128 stands for zero in the data rows.
Here are some numbered points:
[137 134 187 182 114 181  23  14 120  54  64 136 126   0 107  85  64  72
 136 120 120 140 186 255 110 226  71 148 202 190  60  81  80 139 244 154
  36 157  44  33 130 180 167 203  72  51 164 155  34 234  11 159 162  55] 0
[ 44 128  70  83 202 113  95 106 182 122  54 110 225 212 156  46 156 114
 201 129  87 178 255 148  52 143 229  49 114 148 156 138 105 225  88 109
  89 152  85  81 111 142  63 120 218  75 168  87  52 174  60 139 141  10] 1
[142 105 142 135 120 120 129 135 130 135 124 147 136 125 129 146 119 121
 111 140 139 135 109 129 112 124 124 143 135 134 120 135 126 127 132 150
 130 129 112 147 124 128 131 114 137 153  94 130 143 133 152 105 128 132] 2
[100 107 151 161 204 161 173 131 195 195 115 166 181 135  86  77 185 155
 124 132 125 164 233 119 106  89  42 178 110  71 180  80 149  89 220 182
 142 102  47  98 175 175  46  81 101 184 110 154  75 205 122 210 153 156] 3
[135 143 112 115  92 136  98 137 108 126 161 119 114 119 126 175  84 145
 148 118 124 102 110 124 141 176 130 164 120 138 153 131 105 120 117 122
 126 105 127 145 101 139 162 158 118 120 128 146 129  96  83 134 153 125] 4
[166 255  17 126  40 162  80 111 110 105 140  56 121 155 102 255  35 121
 235 134  33  91  85 166 158 239 100 202 142 112 176 112  67 162  12  93
  48  94 148 144   0  31 252 255  57 142 162 125 123  52  49 127 159 174] 5
[156 175  84 101  96 121 129 137 137 117 167  94 109 152 124 195 116 126
 180 117 116 133 109 118 168 156 127 168 142 148 127 129 132 119  99 120
 136 110 150 148  87  94 184 145 118 119 133 152 147 102 116 142 119 127] 6
[128 115 136 132 149 122 123 126 112 142 127 147 115 117 114 138 133 127
 124 139 124 115 131 123 123 124 128 116 134 119 120 130 127 128 126 126
 141 134 140 122 145 126 126 127 133 117 126 110 134 126 116 115 128 134] 7
[132 224  97 127 133 107 156 170 167  83 111  88 131 184  92 120 194 100
 146 137 169 168 216  85 151  66 168  49  89 130 152 172 144 160 107 100
 158 167 105  97 130 107 130  87 137 107 140 134 182 131 100 100 108 138] 8
[132 126 122 155 135 118 140 121 155 114 116 151 142 145 119  69 126 158
 131 128 139 135 155 110 126 128 134 136 147 121 160 110 143 130 154 148
 123 126  82 122 127 141 108 123 139 144 115 145 110 158 121 129 136 101] 9
[128 177 100 103 117 152 114 139 127  96 148  94 141  82 129 190 100 133
 149 123 140  92  93 156 125 162 104 170 122 114 164 131  93 147 117 125
 116 115 118 122  92 117 179 163 111 134 141 160 115 113 109 137 139 146] 10
[141 123 132 131  96 104  82 106 110 124 103  85 122  94 104 153  93 138
 130 132 120 143 120 158 100 151  95 131 148 140 124 104  90 165 128 136
 106 131 116 105 118 139 157 138 114 102 129 132 109 152 133 133 158 118] 11
[161  22 172  90 194  42 175  90  61 202 124 112 113 144  81 136  48 169
 144 126  98 119 153  83 182 148 175 122 197 124  78  95 164 101 145 167
 162 107 237 146 209 149 134 107 130  59 136 109 121  69 188  60 130 153] 12
[141  90 179 159  93 172 147 175  79 129 127 116 129 143 120 159 121 144
  71 178 101 124  82 169 140 115  98 158 180 123 125 179 146  96 101 167
 132 100 166  94 176 135 120 117 153 152  54 120 156 107 177  28  93 146] 13
[125 145 147 173 122 159 115  73 134 113  98 129 122  76 128 129 112 104
 136 138 134 125 149 150 126 164  93 134 142 133 122 128 107 118 157 151
  67 137  89 110 132 153 115 159 103 108 131 148  88 168  96 138 144  93] 14
[146 116 126 133 111 111 124 138 112 121 117 133 134 138 148 137 119 151
 117 126 130 122 105 118 129 111 131 119 136 124 126 134 129 123 149 130
 147 129 127 135 110 128 129 122 145 140 127 106 136 137 135 116 104 138] 15
[129  97 142  94 119 149 156 231 113 167 143 142 170 174 168 160 214 121
  57 122 208 117 109 167 150  51 166  97  89 167 129 118 138  93 166  86
 107 128 111 159 122 118 101 104 164 188  91  82 244 123 178 156 101 194] 16
[127 182  37 132 100 143 135  95 109 124 157  91 153 149 124 181  99 151
 167 137 100 118 108 125 136 177  98 151 126 157 158 120  91 144  73  92
 139  93 127 123  71 105 175 183 110 118 143 121 148 105  92 130 116 117] 17
[115  92 145 125 109 100 115 149 137 133 164 128 114 119 139 134 126 153
 109 120 112 137  64 124 117 119 121 113 134 120 110 143  88 111 113 132
 138 128 116 140 125 100 133 117 122 149  87 129 139  89 185  87 140 119] 18
[113 101 116 125 167 115 126  98 121 136 131 165 121 124 111 101 110 129
 146 126 130  96 134 101 113 139 131 136 126 128 129  94 133 133 115 120
 145 129 145 120 152 129 138 145 116 125 139 104  93 135 129 163 151 147] 19
[103 101 196  93 153 138 133 137 144 135 174 155  70 135 166 126 142 117
 115  97 160 113 123  15 128 121 157 106 117 109 140 107 132  86 161 127
 173 141 223 155 194 163 105  90 122 107 172 160 107  28 235 145 108 133] 20
[124 130 151 112 139 124 145 107 140 121 142 112 125 114 127 143 107 116
 149 116 132 160 150 120 129 142 126 136 146 137 121 144 131 137 117 114
 115 113 144 142 150 131 123 129 125 108 119 158 106 114 134 111 116 136] 21
[148  95 114  94 154  94 139 122  91 157 132  94 161 172 141  51 118 156
 124 141  91 154 169 129 129  97 157  96 129 136  98 130 154 128 129 169
 135 107 123 126 151 154  92  90 176  96 142 100 143 148 102 155  93 155] 22
[144 120 122 133 114 117 132 142 114 136 137 118 124 129 129 135 139 136
  96 129 129 101  89 127 122 119 113 106 123 111 134 146 118 113 137 127
 148 138 127 133 134 116 126 130 147 139 118 127 156 132 142 106 123 103] 23
[134 116 112  91 121 133 136 152  98 123 139 136 152 152 144 148 111 142
 143 128 117 135 112 149 147 142 139 137 128 147  98 124 130 124 113 107
 120  89 129 136 113 114 137 130 127 133 133 105 146 104 123 169 130 150] 24
[129 161  95 138  93 130  94 108 126 142 142 104  92 111 122 182  72 139
 154 136 116  80  88 162 151 164 101 162 143 142 146 116 130 122  86 124
 127 109 115 117  83 110 179 151  91 131 139 142 116 118 117 115 121 126] 25
[105  92 116  96 128 169  96 106 138 141 142 133 208 169 155 106 156 162
 144 145 125 148 168 172 132 125 179 132  96 146 117 146  91 122  77 111
  58 102  87  74 160 158  78  74 165 137 153 102 130 138 114 143 138 146] 26
[130  78 136 125 164 102 139 109 137 115 148 176 103 110 132 105 101 160
 125 122 153  92  90  87 126 122 135 129  90 157 127 115 155 121 120 136
 153 130 122 119 148 114 142 119 111 161 145 133 121 161 100 181 160 133] 27
Which two points above are nearest to each new point by angle, seen from the average point of the numbered points? Their numbers follow each, smallest number first.
[135 128 150 103 127 152 155 171 135 137 143 152 151 139 167 127 166 131
 112 126 154 140 111 129 147 101 138 122  87 129 117 134 129 112 142  98
 135 122 130 139 116 109 104 105 128 188  91 129 188 134 151 146  97 155] 2 16
[135 144  98 125 124 130 135 112 131 126 135 147 117 112 110 132 108 139
 138 118 146 122 129 127 126 135 133 152 100 144 135  88 127 140 118 124
 132 126 114 157 112 116 155 137 104 158 143 151 116 144 103 163 146 127] 10 27
[138 156 125  88  96 130 160 144 117 145 101 109 146 198 145 106 141 102
 109 135 142 151 176 122 145  64 165 105 135 140 141 130 152 156 140 135
 140 134 142 152 184 105 146 105 129 129 123 119 138 145 145 144 117 142] 8 16
[123 143 101 156  77 130  82  99 109 108 129  71 109  79 137 165 136 122
  91 162 115  86  77 131 143 139 100  89  91 154 122 164  92  92 113 149
 104 120 152 105 113 144 122 150 118 137 162  85 163 142 152  66  88 107] 23 25
[142 152 106 145 116 161 115  97 131 141 132 107 115 107 104 137 104 137
 151 147 124 112 131 126 148 134 132 150 148 131 149 108 139 112 153 153
 137 145 125 107 142 133 161 161  73 139 121 136 120 122  98 127 145 148] 5 25
[131  93 169 129 103 135 160 142 136 157 170  85 114 135 150 159 134 115
 138 151 147 146 137 124 141 131 131 135 154 132 144 177 129  89 121 133
 131 126 152 106 168 177 118  93 146 105 111 145 125  78 181  81  87 132] 13 20
[120 160 115 133 135 126 140 135 161 102 122 101 138 180 120 117 153 120
 111 160 139 129 173 105 149  89 143  97 130 143 154 156 143 138 133 141
 129 143 150 102 143 111 115 104 118 130 137 130 146 110 147 124 101 129] 8 16
[127 143 117 124 134 137 130 114 139 112 126 152 135 124 130 133 107 128
 134 101 139 118 115 132 116 140 124 161 106 137 133  94 133 143 126 125
 125 133  97 160 101 134 141 144 104 147 134 138 127 142 109 156 152 132] 10 27
[122 154  75 154 127 129 145 135 151 120 105 117 115 166 105  95 161 110
 113 146 150 119 165  92 166 102 131  79 129 125 142 149 146 133 107 139
 122 131 144 124 156 113 102 121 129 133 124 130 140 142 131 123  82 142] 8 9
[142 120 126 130 170 115 127 104  95 134 110 167 102 118 105 114  98 137
 120 134 126 107  91  80 127 140 126 121 104 124 120  85 159 146 125 132
 175 123 144 124 159 104 174 141 124 130 141 111  89 109 116 180 155 156] 19 27
[136  99 143 102 165 163 130  98  96 131  92 149  87 114 109 108  88 148
 132 146 110  86 170  89 130 148 152 140 145 138 119 110 162 131 127 132
 150 130 171 124 149 146 150 135 105 112 137 111  90 111  99 165 140 173] 12 19
[119 111 139 123 133 143 116 113 128 118 133 138 134 125 144 110 116 146
 142 133 142 117 126 136 115 129 135 137 114 128  97 134 143 134 147 132
 113 115 109 130 132 133 108 139 127 121 131 111 119 141 112 157 131 133] 19 27
